Y: rows in a few groups, each row roughly a mix of its group's directions:
Y (103 x 10):
[[ 1.20 -1.92 -0.66 -4.50  0.12  2.23 -1.63  1.05 -2.11  1.84]
 [-2.97  0.17  4.05  0.50 -1.75 -1.95  0.17 -1.64 -0.50 -2.66]
 [-1.71  0.55 -1.54  2.17 -2.98  0.96 -1.30 -1.71  4.20 -0.30]
 [-1.06  1.09  3.72  3.75  0.58  1.27  2.55 -0.69 -1.80 -0.18]
 [-0.25 -2.04 -1.76 -2.48 -0.43  2.92  0.53 -1.03 -3.00 -3.15]
 [ 3.37 -2.73 -0.10  1.37  2.44 -0.55  0.51  1.58 -2.55 -2.50]
 [ 2.46  0.36  1.83 -0.42 -4.87  0.70 -2.23  1.05 -0.20  1.53]
 [-0.80  2.87  0.44  3.99  0.57  3.19 -1.37 -1.80 -0.52  1.25]
 [-2.52 -2.71 -3.53  2.11  2.24  0.81 -0.69  2.29 -0.17 -0.60]
 [-1.75  1.96  1.38  3.43  2.53  0.43 -0.59 -3.22 -0.17 -2.11]
 [ 1.79  1.30  0.60  4.50  2.01 -2.72  0.83  0.87 -1.27  1.54]
 [-2.12 -1.08  3.23 -1.61  0.45  2.66 -0.65 -0.95  2.00  3.33]
 [ 2.36 -1.28  2.05  0.41 -1.17  0.27 -2.03 -0.23 -4.95  0.87]
 [ 2.56  3.02  0.07  3.03  1.18  0.65  0.07 -0.36 -2.12 -3.33]
 [-1.58 -2.12  0.14 -2.46 -0.39  1.78  2.72  1.28 -0.92  4.02]
 [ 1.09  1.36  1.72  2.93  0.04 -2.76  1.64  3.96  0.22 -1.34]
 [ 2.35  1.46  0.01  0.55  1.03  0.31  3.39  1.75  0.57 -4.29]
 [ 0.28 -2.00 -0.95  0.23 -0.36  4.76  0.25 -1.19 -1.94 -3.05]
 [ 0.96  2.27  1.11 -1.92  1.89 -0.94 -1.83  4.19 -1.24  2.13]
 [ 1.23 -3.42  2.58 -1.27  2.67  0.79  1.51 -0.87  0.20  3.18]
 [ 1.98  2.88 -0.55 -3.38  1.59  3.46 -1.70 -0.89 -0.35 -0.38]
 [ 2.04 -0.08  2.91 -0.37  0.32  0.71 -1.61 -0.19 -5.11  0.51]
 [ 2.87  0.05  2.51  1.94 -0.15 -0.26 -2.50 -0.33 -4.19  0.25]
 [-0.34  3.94  4.33 -0.91  1.18 -0.86  0.51 -0.11 -0.74  2.07]
 [ 2.40 -2.37 -3.69 -2.21 -0.75 -1.20 -2.43  1.14 -0.52  1.74]
 [-0.53  1.54  2.27  5.19 -1.06 -1.57  0.51 -1.16  1.26 -0.92]
 [ 0.03  2.97  3.44  2.43  1.76  0.25 -1.50 -3.06 -1.03 -0.17]
 [-2.49  0.18 -3.63  2.13  1.20 -1.01 -0.88  2.20  2.88  1.41]
 [ 0.42 -0.96  3.10  2.35 -2.11  1.75 -0.69  0.34  0.61  4.20]
 [-0.11  0.10 -0.06  5.08 -0.10  2.73 -0.61 -1.79 -2.32  0.36]
 [-2.58  2.78 -1.98  0.57  2.69  0.97 -1.89  0.67  3.34  0.64]
 [ 1.42 -1.72  2.06  3.23  1.52 -2.24 -1.52  0.65 -3.28 -1.41]
 [-0.97 -0.22 -1.73  3.48 -1.72 -4.23  2.05 -0.75  0.46 -0.67]
 [-0.24 -4.60  0.73 -1.04 -1.71 -1.84  3.30  0.89 -1.19  0.44]
 [ 1.58 -4.66 -0.95 -0.10 -1.52 -0.99 -0.28  3.06 -2.13  0.15]
 [ 0.96  1.28 -3.50  3.23 -1.03  0.84 -0.95 -2.14  0.16 -3.14]
 [ 1.71  1.40 -1.90  1.96  2.39 -2.44 -0.55  0.91  3.61  2.05]
 [-0.37 -0.45 -1.54  0.15  1.33  3.52 -1.78 -3.61 -2.89 -0.99]
 [-1.78 -1.39  1.32  3.23  1.46  2.55 -0.32 -4.04 -0.23  0.06]
 [ 1.12 -1.57 -2.00 -2.25 -2.80  0.47 -4.09 -0.50  2.06 -0.61]
 [-0.58  0.49 -4.30  0.65  0.59 -1.63  3.81  1.56 -0.88 -1.48]
 [ 1.58  4.40 -0.25  1.90 -2.32 -0.27 -0.31  1.39 -1.83 -2.46]
 [-4.54 -2.46 -1.62 -0.34 -0.59  3.00 -0.13  0.91 -1.54  0.71]
 [ 1.47 -3.77 -3.46  0.22  1.40 -0.22 -1.10  1.62 -1.72 -2.29]
 [-0.57  5.03  2.75  0.20  0.22 -2.31  0.39 -1.61  1.01 -0.21]
 [ 1.11  0.32  0.69  3.26  1.51  2.56 -1.12 -2.97 -3.16 -1.03]
 [ 0.64  3.53  1.31  1.41  1.55 -3.40 -1.90  0.21  2.83 -0.41]
 [-3.20  3.39 -0.51  0.49 -0.17 -0.38  3.51 -0.76  2.41  1.13]
 [ 1.20 -0.50  1.39 -3.58 -0.99 -0.24  0.34 -4.17  0.77 -2.61]
 [ 2.16 -1.25 -3.42 -3.25 -0.22  0.10 -0.64 -2.00  1.04 -2.89]
 [-2.34  1.89  1.60 -1.69  2.62  2.90  2.27 -0.50  0.17 -2.69]
 [ 3.23  2.02  0.23  1.97 -1.38 -3.74 -1.64  1.74 -0.96 -1.20]
 [ 0.05 -3.17 -0.65 -2.00 -2.17  1.05  0.44  0.99 -1.19  4.43]
 [-3.56 -3.77 -2.48  0.77  1.99  1.38 -0.20  1.46  0.08  0.86]
 [ 0.45  1.46 -4.28  0.86 -2.03 -0.29 -0.99  3.76 -0.49 -1.21]
 [ 0.84 -1.36  4.42  0.27 -2.96  0.09  1.51 -1.97 -1.82  1.39]
 [-0.41  3.12  0.14  2.70  0.96  1.51 -0.75  0.25  0.10  4.62]
 [-0.75  4.45 -0.61  0.87 -0.31  1.51 -1.70 -2.90  1.00  2.49]
 [-1.66 -1.65  3.05 -0.95 -0.09  3.22  0.31 -3.31  1.35  1.88]
 [ 1.45  0.07  0.54 -3.11  1.86 -2.72 -0.03  4.02 -1.79  0.40]
 [ 2.05 -1.80  1.13  4.06 -1.74  2.67 -1.42 -0.95 -2.03 -0.12]
 [ 2.62 -4.25 -0.03  0.29 -0.92  2.06 -2.83  0.02 -2.03 -0.46]
 [-0.85  3.19  1.02 -0.55 -3.40  0.07 -0.56 -2.04 -1.13 -3.59]
 [ 2.47 -0.73  0.80 -1.83  1.34  0.33 -1.15  0.83 -5.05  1.54]
 [ 0.41 -1.59 -0.37  3.37 -3.45  1.23 -0.48  2.34 -1.74  2.47]
 [-0.93  2.06 -0.22  1.05 -0.93 -0.56 -3.97 -2.65 -0.46  3.46]
 [-1.53  4.75 -1.44  2.46 -0.46  2.62 -0.25  0.33  0.03  1.48]
 [ 0.78 -1.31 -2.54 -2.62  2.29  3.41  0.44  0.30 -2.20 -2.18]
 [ 2.09 -2.96 -2.37  0.51  2.74 -3.13 -1.78 -0.02  1.58 -0.64]
 [-0.01 -3.28 -1.22 -3.62 -2.62  2.02 -0.51  0.30 -1.32  2.00]
 [ 1.53  2.28 -0.11  2.73  1.21 -1.49 -2.32 -1.06  0.83 -4.07]
 [ 3.35  1.83  2.60 -1.15 -1.65 -3.80  0.17 -0.57  1.28 -0.78]
 [ 0.97  0.40  0.53  1.84 -3.56 -0.85 -1.52 -3.55  1.73 -2.52]
 [ 1.90 -1.37 -2.52  0.18  2.82 -1.20 -3.10 -3.21  0.91  0.65]
 [-2.45 -2.31 -4.19  1.14  1.08  1.15 -0.20  2.74 -0.07 -1.47]
 [ 2.25 -0.60  0.54 -1.44  2.53  0.45 -3.33 -2.54 -0.69 -3.16]
 [-2.22  2.40  1.88 -3.61 -0.70 -0.78 -1.06 -1.30  1.45 -3.02]
 [ 0.89 -1.73 -0.51 -0.63  3.90 -1.68  1.59  1.47 -3.69 -1.29]
 [-0.22  3.38  0.31  0.84 -1.52 -4.10  2.65 -0.85  0.44 -1.77]
 [ 1.50 -1.55 -1.54 -0.30 -3.79 -1.91 -3.89 -0.74  1.26 -0.11]
 [-0.56  3.46 -0.81  2.69  2.07  0.85 -0.61 -3.45  0.33 -2.21]
 [ 2.89 -0.48 -0.50  1.11 -0.56 -2.37 -2.66 -0.73 -3.88 -1.92]
 [-1.13 -1.94 -0.01  1.99 -1.74  2.20  1.01 -4.68  1.25 -1.01]
 [-3.30 -2.22  0.89 -1.02 -2.01 -2.71  1.01  2.92  1.91 -0.43]
 [-2.65 -3.71 -1.05 -0.76 -0.64  0.25  0.78  1.91 -1.34 -3.67]
 [ 0.29 -3.70 -4.03  1.09  0.96 -0.73  0.71  0.08 -0.85 -2.93]
 [-0.60 -0.97  2.02  0.85 -2.61  3.56 -1.91  0.19  0.75  3.55]
 [-0.03  2.61 -4.08  2.06 -0.41  0.82 -2.69 -0.67 -1.13 -2.22]
 [ 1.50  2.45  1.10  1.31  3.81  1.58 -0.91 -0.21 -1.25 -3.44]
 [ 1.15 -2.02 -0.83 -0.91  0.58 -3.82  1.07  2.62  3.46 -0.74]
 [-0.01  0.55  3.94  1.24  0.39  1.27  1.06 -0.84 -4.61 -0.49]
 [ 1.22  2.80  2.11 -1.04 -1.05  4.21 -0.80 -0.91 -1.16  2.43]
 [-0.81 -1.75  1.53  1.28 -0.28  2.74  2.57  1.04 -0.71  4.35]
 [ 1.04 -1.99 -3.19 -1.82  1.10  4.06 -0.62  0.02 -0.61 -2.34]
 [-0.44  0.62 -1.87 -0.63  4.15 -0.74  3.64  1.92 -0.92  1.55]
 [ 0.03  2.34  2.16 -1.66 -1.27 -1.71  2.41  0.49  4.07  1.55]
 [ 0.16  3.72 -2.06  1.94 -1.42 -0.66  3.79 -0.66 -1.37 -1.17]
 [ 2.35 -0.29  1.09  2.77  0.95  1.90 -1.55 -1.74 -4.14 -0.95]
 [ 4.55  0.30  0.60 -0.99  1.83  0.04  3.30  1.65  1.77  0.45]
 [ 0.16  3.76  2.02 -0.45  1.30 -4.34 -0.96  0.00  0.92 -1.32]
 [-0.32 -2.25 -1.16 -2.34 -1.76  1.12 -3.17 -2.69 -2.88  0.69]
 [-0.79  1.14  2.57 -1.56 -3.21 -3.41 -2.26 -1.52 -0.69 -1.27]
 [ 4.21  0.17 -0.50 -2.25 -1.37 -2.48 -0.20  1.69  1.39  2.53]]
one row of each group, then the others: which group is each in?
[-1.59  1.02  1.42 -0.81 -1.72 -5.20  1.10 -0.73 -2.09 -0.19]	M
[ 1.71 -1.69  2.51  1.67  0.40 -2.39 -0.40  2.93 -1.63  3.21]	A
[-1.35  0.68  0.20  2.84 -2.11 -0.48  0.81 -4.31  2.19 -1.82]	P

[ 1.97  1.06  1.60  0.55  0.56 -0.97  3.52  1.98  1.02 -3.99]	A
[ 2.62 -0.81  0.41 -0.58 -2.21 -2.98 -2.91 -0.97  0.93 -3.21]	P
[-1.78 -4.44  1.01 -1.91  2.10  1.62 -1.09  0.90  1.24  2.06]	P
[ 0.67  4.37 -0.70  1.38 -0.95 -2.08 -2.18 -0.93  2.07  2.31]	A
[-1.79 -0.73  3.32  0.36 -1.07 -0.12 -1.29 -3.10 -3.10 -2.33]	A
[ 0.98  2.08  2.61 -2.48  2.34 -2.12  2.21 -1.83 -1.98 -1.43]	P
[ 3.65 -0.31  0.95  0.51  0.60  0.68 -2.22 -2.15 -4.16  0.44]	A
[-0.93  2.17 -4.70  1.30  2.05  0.77 -1.36  1.61  1.64 -1.09]	P
[ 1.26 -3.22  0.98  0.56 -1.02  3.44 -2.67  1.18 -1.61  2.27]	P
